In the rows, 128 means zero.
First come named turns, each shown by rows before and after it. For each pair of rows after them, which turns, in which order, take the first row to the second? The first pair is done for you.
Kom:
[114 126 150 147 116 130 123 118] |-> [110 137 107 128 124 142 137 119]
[123 125 123  94 135 145 135 132] |-> [130 114 157 101 136 133 122 130]
[157 153 157 134  87 130 124 131] |-> [153 167 116 112  95 144 134 126]
Poda:
[132 123 136  94 178 104 125 152] |-> [ 95 124 115  88 164 154 121 145]
[133 138 116 143 131 114 131 135] |-> [119 140 109 143 122 132 134 132]
[118 113 109 137 122 119 116 134] |-> [134 133 116 122 111 128 109 128]
[107 127 125  79 143 154 151 116] |-> [141 132 139  81 156 116 153 120]
tuv:
[147 152 121  93 120 145 130 121] |-> [131 138  93 120 124 146 160 144]
[146 124 136 119 156 115 132 111] |-> [129 126 108 118 155 125 122 106]
[109 139 123 125 100 146 104 102] |-> [109 116 115 161 105 128 147 137]
[184 122 150  94 153 110 142 132] |-> [132 137  88  77 155 150 117 104]
kipad:
[103 147 113 121 120 143  86  99] |-> [ 95 131 128 115 122 156  94 105]
[ 62 102 128 138 126 154  89 118] |-> [ 82  81 166 116 136 150  98 124]
[148 145 121  98 127 125 129 120] |-> [139 151 105 107 121 126 122 118]
[116 184  92 108 118 160 108 105] |-> [ 94 166 100 109 120 183 115 110]
daz:
[106 127 142 176 125 118 130 150] |-> [130 148 133 173 121 109 140 153]
[105 118 151 126 118 168 108 114] |-> [166 166 118 118 116 134 130 123]
[134  96  99  91 193  91 134 106] |-> [ 94  88 162 109 121 191 144 123]
[134 143 129 141 116 104 148 140] |-> [111 118 133 142 133  95 133 134]

Each pair is 2 to 4 turns apart.
[ 87 102 129 179 110 137 153 149] |-> [173 138 162 152 107  89 144 136]
kipad Poda Poda kipad
[175 149 156 105 146 130  87 118] |-> [ 99 128  78 163 143 156 125 152]
kipad tuv kipad
[111 104  86 159 173  84 139 148] |-> [196 152 160 111 143  86 136 136]
kipad daz tuv daz
[147 161 108 162 100 129 140 138] |-> [ 96 122 133 170 101 154 120 133]
daz daz
[187 182  95 137 116  93 155 148] |-> [115 157  93 195  83 143 146 162]
Kom Kom kipad kipad
[107 118  86  94 152 146 115  98] |-> [124 105 117 145 118 150 182 160]
daz tuv
[185 171 115 121 134  78 112 113] |-> [ 70  78 135 157 151 115 100 120]
daz tuv
[139 154 123 152  84 159  75 120] |-> [169 165  83 138 113 114  91 116]
kipad daz
[114 132 182 119 109 174  96 122] |-> [ 87  83 165 159 133 147 134 157]
Poda daz Poda
[144 159 147 123  83 124  86 133] |-> [154 163 112 145  96  94 109 148]
tuv Poda
[ 89 119  97 172 102 145 104 130] |-> [102 125  92 162  93 159 137 146]
daz kipad
[124 156  80 150  81 180 172 135] |-> [100  92  74 168 165  82 124 111]
Poda kipad daz
[ 89 119  81 171 132 127 148 136] |-> [127 138 104 149 113 149 184 153]
kipad daz
[ 68 124 106 134 116 154  89 125] |-> [ 95  94 186 114 124 143 107 134]
kipad tuv tuv
[135 128 119  74 171  89  93  86] |-> [148 174  73 121 110 131 179 149]
tuv daz daz
[130 118 177 122 123 157 138 119] |-> [115 107 170 131 127 157 142 126]
Poda Poda
